(in the rows, 128 means zero)
These are runs of 6 systems, one row a step. Runs of the same system follow the same rule from any start.
seq 1, J940:
[[150 130 141 122 150 163 128  94  94 132 136 121 120 179 137 142 147 126
  174 119]
 [127 107  82 131 121 172 162 118 119 150 106  88 114 132 129 148 150 134
  128  99]
 [120 117 110 182 104 163 145 126 150 118 116 130 153  89 155 133 123 174
  103 130]
 [149 153 100 146 131  96 125 164 180  98 127 130 163 123 137 120 112 145
  114 171]
 [152 171 167 140 104  84 108 135 127 119 136 142 135 170 105 151 114 111
  144 169]
 [163 141 127  98 149 141 131  92  85 166 147 128 109 184 115 134 120 115
  170 140]
 [122 118 114 120 128 198 171 120  83 150 105 104  97 150 139 155 122 122
  125  87]
 [111  95  81 168 133 195 142 116 132  82 108 116 141 101 164 117 135 163
  107 118]
 [131 126  98 153 103 103 130 171 188  80 108 107 168  95 156 146 147 141
  117 164]]
seq 2, J782:
[[128 125 145 103  86  91 124 160 110  97 117 143 113 116 117 162 123  98
  121 166]
 [157 139 173 106 163 116 107 119 129 167 138 110 103 124 159 111 114 145
  152 105]
 [132 140  80 136 106 136 159 128 124 162 113 122 104 157  81 128 138 150
  111 118]
 [122  99 135 144 130 187 149 110 107 113 132 153 153 114 170 142 134 143
  138 131]
 [114 152  92 126 157 125 123 161 161  84 120  97 151 132 137 119 109  94
  108 123]
 [140 140 177 142  99  87 104 128 131 103 130 148 133 147 117 147 154 131
  151 152]
 [156 135 120  99 143 113 112 105 111 177 146 109 109 115 125 118  82 107
  137 149]
 [120 131 139 115 102 141 178 162 122 165 112 154 104 140 111 143 139 154
  108  95]
 [117 121 120 159 160 191 122  88 114 114 130 119 130 139 152 104 124 144
  132  98]]
seq 3, J782 (9 x 20):
[[ 97 157 145 147 138 146 148 151 135  96 138 157 177 170 120 139 139  96
  123 107]
 [114 144 161 144 126 123  83 103 103  94 129 105 122 140 124 138 104  74
  137 136]
 [151 127 147  99  98  99 116 152 114 134 100  97  65 112 134 150 107 127
  125 137]
 [168 124 129 123 136 143 142 122 130 166 120 120  95 134 153 116 130 195
  145 117]
 [137 131  63 143 134 167 169 127 134 130 127 142 155 149 120 121 132 150
  123 142]
 [110 134 140 142 136 150 143 142 132  86 142 159 184 136 149 148 133 100
  129 140]
 [120 165 159 127 139  99  94 139 135 101 134 108 135 143 123 126 100  76
  127 132]
 [148 136 168 116  92  93 110 129 101 148 118 122  75 139 108 146 116 132
  139 137]
 [155 115 115 110 137 158 145 112 106 176 120 118  82 122 146 118 105 164
  134 117]]
seq 4, J859:
[[ 87 128 154 123 149 172 152 145  96  80 129 179 128 162 132 124 142 114
  116  93]
 [134 123  66 132 142 145 111 109 115  64 119  99 135 140 131 131 113  97
  130 183]
 [149 150 161 128 112  92 123 170 166 114 105  78 139 125 165 173 128 109
  132 125]
 [151 152 162 187 121 134  99  93 141 143 136 126 130 149 132 111 134 187
  149 117]
 [129 170 113 135 113 142 170 148 118 172 125 158 119 169  86 133  92 128
  104 123]
 [110 116 145 124 149 181 140 141  98  88 128 168 120 105 169 119  87 128
  107 132]
 [123 144  92 109 175 111 111 143 148  65 127 103 143 164 127 105 132  95
  132 139]
 [147 130 169 137  88 116 107 128 116  97 101  88 114 145 140 184 148 113
  153 142]
 [171 157 112 167 131 138 127 105 153 174 125  90 132 139 144 126 107 177
  138 128]]
seq 5, J511, 9 rows:
[[106 120 117  95 149 102 105 115 115  89 143 153 127 161  86 109 171  95
  149 138]
 [127 152 206 138 141 158 145 143 122 137 139 153 142 140 170 146 122 136
  138  87]
 [143 132  86  80 137 122 157 147 127 184 123  97 117 120 119 140 100 100
  118 125]
 [ 94  99 126 160  65 135 138 116 117 124 108 131 122 108  97 151 171 134
  113 117]
 [126 103 122 122 169 123 104 121 161 119 141 125 135  85 166  77 140 162
  127 112]
 [133 164 132 126 119  80 127 174 157  96 130 162 150 153 107 129 130 115
  121 163]
 [139 121 163 116 142 146 128  85  91 163 165 168 145 137 131 135 120 113
  161 143]
 [105 148 133 107 140 126 137 141 121 154 114  98  96 154  99 123 128  94
  116  66]
 [123 103 135 137  83 156 156 146 116 139 103 132 107  76 151 154 109 151
   98 130]]
seq 6, J224:
[[127 118 189 192 101 168 110 116 131  66 102 105 131 126 187 166 150 162
  143 112]
 [159 148  37 177 120 134 146 105 166 139 122 113 151 168  91 111 153 184
  134 156]
 [130 163 155 149 105 148 177 171 119 138 146 211 174 124 140 147  64 131
   99 170]
 [132 157 117 125 196 126  75  83 126 159 169 107 139 120 130  69  51  87
  124 131]
 [149 153 184  79 108 108 122 139  69 139 110 107  59 187 109 177 113  79
  158 128]
 [139  68 125 148 118 187 108  72  98 106 103  55  98  91 190 162 145 142
  156 120]
 [154 162  74 154 121 147 183 169 175 109  82  88 140 197 133 152 173 183
  131 101]
 [ 95 148 134 229  84 168 142 118 148 104 145 186 210 108 123 136 103 141
   90 152]
 [161 182  66 116 161  80 115 136 153 164 163 136 150 134  86  80  42 104
  103 190]]
seq 7, J511, 9 rows:
[[141 150 117 141 107 145 145 148 117 130  86  98  65 160 121 130 109 167
  108 101]
 [134  99  65 140 121 183 152 123 111  96 109 133 121 107 153 128 110 161
  113 162]
 [111 131  90 153 152 134 107 122 154  57 127 104 173 144 133 121 156 105
  136 135]
 [155 166 168 170 129 118  97 114 155 125 147 114 175 136 157 143 104 124
  153 153]
 [162 165 126 121 130 103  98  99 109 167 133  99  96 166  95 124  94 114
  151 148]
 [124 135 142 150  95 162 126 111  75 123  96 129  58 156 110 130 108 149
  115 110]
 [128 102  81 113 159 178 141 138 109  89  97 103  90 116 171 114 105 147
  111 119]
 [127 121  87 146 117 140 139 149 153  55 102 102 166 135 152 165 154 116
  130 162]
 [165 135 130 167 142 127 104  85 156 135 157 102 192 135 151 141 146 136
  170 159]]
seq 8, J859 (9 x 20):
[[140 123 131 182  92  90  80  97 163 122 141 123 162  96 114 125 138 146
  136 176]
 [153 169 167 115 106  69 126 155 141 195 143 152 116 122  96 123  90 135
  116 134]
 [124 114 168 100 157 158 123 102  77 153 148 174  77 125 134  90 104 148
  133 100]
 [106 112  60  74 171 157 147 127  98 118 120 110 107 157 112 111 139  86
  122 104]
 [109  75 118 125 107 147 133 135 131  74  95  85 134  96 164 175 180 106
  137 121]
 [152 129  93 173 111  94 112 119 196 135 134  93 180 110 130 131 170 163
  141 152]
 [137 157 188 153  71  88 145 144 144 186 146 183 152 120  94 148 130 150
  123 139]
 [132 134 145 119 155 141 117  98  93 170 171 195 113 107 118  72  62 141
  114 143]
 [ 90 126 123  49 178 126 135 153  90 114 127 136  87 142 111 105 105  57
  112  91]]
seq 9, J978, 9 rows:
[[137 115  93 137 115 128 166 188 197 103  90  84 159  95 177 157 159 164
  113 115]
 [101 168 176 198 129 119 118 118 174 154 162 160 202 153 106 114 159 134
  131  85]
 [141 168 131 106 109  69 113 142 127 168 157 135 150 123  81 142  66  52
  118 181]
 [161 145 162 102 132 119 110 152  80  77 115 182  49 156 137 104  78 170
  125 173]
 [123 106  79  91 191 165 109  92  91 112 111  73  58 166 128  87 135 121
  143  84]
 [110  74  92 151  92 211 184 113 103 132  96  95 137 101 163 186 154 135
  121 101]
 [143 117 129 168 146 124 127 121 214 147 156 112 227  78 186 132 168 161
  144 123]
 [123 195 185 140  99  51 134 185 186 148 141 142 190 162  89 165 144  83
  129 124]
 [147 172 152 136 115  81  89 106  91 134 168 209 112 170  58  87  81 126
  128 200]]
seq 10, J940, 9 rows:
[[125  64  85 103 121 148  98  71  88 106 124  62 123  87 143 161 132  59
  153 165]
 [144 108 184 134 139 149 140 145 167 148 114  87 144  87 215 160 163 167
  149  68]
 [128 141  89 169 116  93 126 136 194 140 115 132 122 138  87  75 177 214
  109 104]
 [131 145 116 132  56  82 136 151 123 162 139 176 134  96  73 142  85 117
   92 195]
 [144 167 175  95 184 136 127 138  96 128 173 193 153 157 149 114  60  89
  139 156]
 [111 142 119  93 167 151 116 121  84  82 106  80  82 203 116 130 136  64
  146  89]
 [116  53 125 142 102 179 108  62  89 113 104  75  94  90 159 153 174 138
  150 109]
 [135  81  94 129 132 136 165 158 196 151 115 106 163  60 182 129 177 196
  121 103]
 [109 173 135 194  83  73 133 177 200 129 129 168 174 115  89 107 138 173
   87 128]]
seq 11, J224:
[[155 139  91 145 127 122 102  71 122 131 145  90 159 174  96 144 147  98
  173 168]
 [169 135 150 122  88 138 168 154 127 176 121 119 142 114 161 196 106 131
  137 154]
 [134 153 139 177 151 159 110 109 148 156 125  88 124 115 158  94  88 167
  112  81]
 [121 167 112 145 103 142 136 137  93 108 103 143  84 193  77 123 102 129
  104 130]
 [131 106 108 127 134 164 115 112  93  68 125 133 136 110 161 141  88  98
  126 188]
 [177 158 125 110 163 111 124 137 157 120 136  90 161 177 153 147 135 114
  172 144]
 [142 140 183 177  85 149 133  92 121 180 138 124 151 128 133 175 130 138
  147 122]
 [145 137  75 143 124 154 149 121 129 180 109  91  95 118 117 111  80 159
  100 118]
 [110 164 152 140 131 157 134 167 107  75 106 151 100 158 141 122  76 128
   93 118]]
seq 12, J978, 9 rows:
[[101 117 140 111 110 182 208 185 110 118  93 164 117 145 142 163 148 142
  105  78]
 [110  98 110 144 183 149  96  67 148 115 181 142 211 101 146  96 153 104
  151 139]
 [123 150 151 134  70  76 126 187 155  87  92  84 140 124 128 195 131  74
  114 152]
 [152 153 173 182 117 110  78  77 121 143 150 167 106 155  99  84 130 197
  150 145]
 [136 146  71  66 139  99 147 157 121 188 107  80  72 129  90 114  84  93
  104 114]
 [112 101 151 128 132 208 173 135  82 108 127 211 110 122 166 121 117 183
  112 112]
 [111  97  92  95 202 133 101 107 156 102 145  68 177 105 164 115 148  67
  152 107]
 [121 130 180 178  40 129 143 146 131  90  97 127 152 141 135 216 169 124
  137 142]
 [169 148 111 164 136  66  69  75 175 176 165 116 152 125  94  74 135 167
  154 161]]

Name the system that made each run.
seq 13:
[[ 89 121 119 161  97 171 113  49  72 165 134  99 127 140  72 146 121  58
  129 102]
 [177  96 114 121  96 135 141 140 134 145 115 112 122  54 187 161  89 168
  126 189]]
 -> J978
seq 14, 2 rows:
[[128 141 109 136 155 139 120 117 121 108 157 178 155 125 130  94  83 130
  117 171]
 [124 150 131 118 145 126 111 160 122  73 102  91 101 144 149 131  94  90
  115 125]]
 -> J978
seq 15 (2 x 20):
[[110  99  91 151 131  95  85 110 170  40 128 121 166 131 115 112 206 129
  148 161]
 [177 147 150 132  56  55 120 140 150 166 125 111 141 120 106 186 135 121
  155 192]]
 -> J859
seq 16, 2 rows:
[[150 124 142  93 126  85 103 144 119  86 137 145 137 121 139 144 125 101
  146 194]
 [136 137 126 133 117 104  97 125 118  79 103 115  66 175 101 109 160 159
  138 132]]
 -> J978
seq 17 (2 x 20):
[[123 110  93 145 157 126  94  85 129  83 154 174 134 149 104  61 168 170
  143 148]
 [121 115 110  84  86  92 158 167 132 149 112 100 139 103 109 188 138  61
  118 143]]
 -> J940
seq 18 (2 x 20):
[[149 136 146 136  94 101 139 131 137 178 141 158 140 115 112 143 126 149
  131 156]
 [123 131 157 113 152 135 129 118 113 171 163 173 133 112 130 103  97 126
  124 118]]
 -> J859
seq 19 (2 x 20):
[[109 120  79 145  75 140 181 187 138  54  87 171 134 146 114 154 165 162
   94 161]
 [134 131 117 161 112 122 127 105 147  98 165 173 232 136 124 158 152 102
  154 204]]
 -> J940
seq 20, 2 rows:
[[155 141  51 111 171 145 130 130 131  90 106  98  95 182 125  93 130 153
  134 138]
 [124 155 123 196  99 185 151 125 121  81 115 145 169 163 141 154 115 135
  120 150]]
 -> J511
seq 21 (2 x 20):
[[132 141  81 125 132 128 147 178 165  78  84  70 132 146 150 153 140 122
  119 125]
 [117 158 154 210 109 164 124  95 139 136 138 143 167 154 115 118 134 157
  128 105]]
 -> J978
seq 22, 2 rows:
[[ 96 127 132 125 145 130 114 100 110  82 138 136 135 198  86 126 203  91
  158 102]
 [120  77  90 113  82 126 157 121 131 135 126 115 168  85 124 186 170  96
  137 165]]
 -> J224
seq 23:
[[143 148 140 144 145  88  91 123 167 116 140 116 146 151 127 105 155 143
  153 129]
 [141 118 148 127  89 122 140 112 105 165 141 167 122 125 106 144 140 149
  139 147]]
 -> J224
seq 24, 2 rows:
[[114 115 118 145 105  96 111 142 165  57  89  71 131 155 119 157 224 119
  148 105]
 [192 142 151 167 143 138 129 116 171 162 152 138 170 113 189 121 122 218
  159 150]]
 -> J511
seq 25, 2 rows:
[[126 146 109 119  93  61 127 170 174 107 130 110 191 116 107 172 138  62
  125 183]
 [138 171 173 179  93  85  81 130 127  91 130 185 100 158  91  92 111 183
  119 164]]
 -> J978
seq 26, 2 rows:
[[132 125  98  94 192 124 104  90 111 117 183 177 154 158 108  77 124 109
  155 169]
 [110 128  86 109 103 130 137 173 107  47  76  99  87 143 120 156 114  89
  100 149]]
 -> J978
seq 27 (2 x 20):
[[184 127  79 101 159 113 151 144 187 149 117  66 151 154 160 147 186 165
  172 121]
 [143 164  92 207  81 128 154 113 170 170 137 152 183 162  78 132 150 183
  120 143]]
 -> J511
seq 28, 2 rows:
[[117 146 172 145 109  97 110 154 148 109 110 109 110 133 123 135 141 129
  118  99]
 [154 119 122 141 122 118  90  86 111 134 130 115  96 119 124 109 114 153
  141 155]]
 -> J782
seq 29, 2 rows:
[[166 112 114 167 122 197 145  89 126 165 117  62 143 105 192 167 109 163
  146 125]
 [172 153 136 140 147 129 172 159 194 172 135 101 196 146 175 162 157 158
  157 105]]
 -> J978
seq 30, 2 rows:
[[ 97 143 142 143  96  76  84 134 131  97 148 163 147 100  88 111  96  80
  101 174]
 [154 132 169  87 138  71  71 138 112 130 129 113  64 103 140 105  81 123
  130 151]]
 -> J859
seq 31, 2 rows:
[[142 126 112  95 183 113 113 119 128 105 163 171 143 148 129  83 132 138
  153 160]
 [128 129 153  85 124 114 127 125  97 136 130 111 126 148 117 174 132  58
  156 130]]
 -> J859
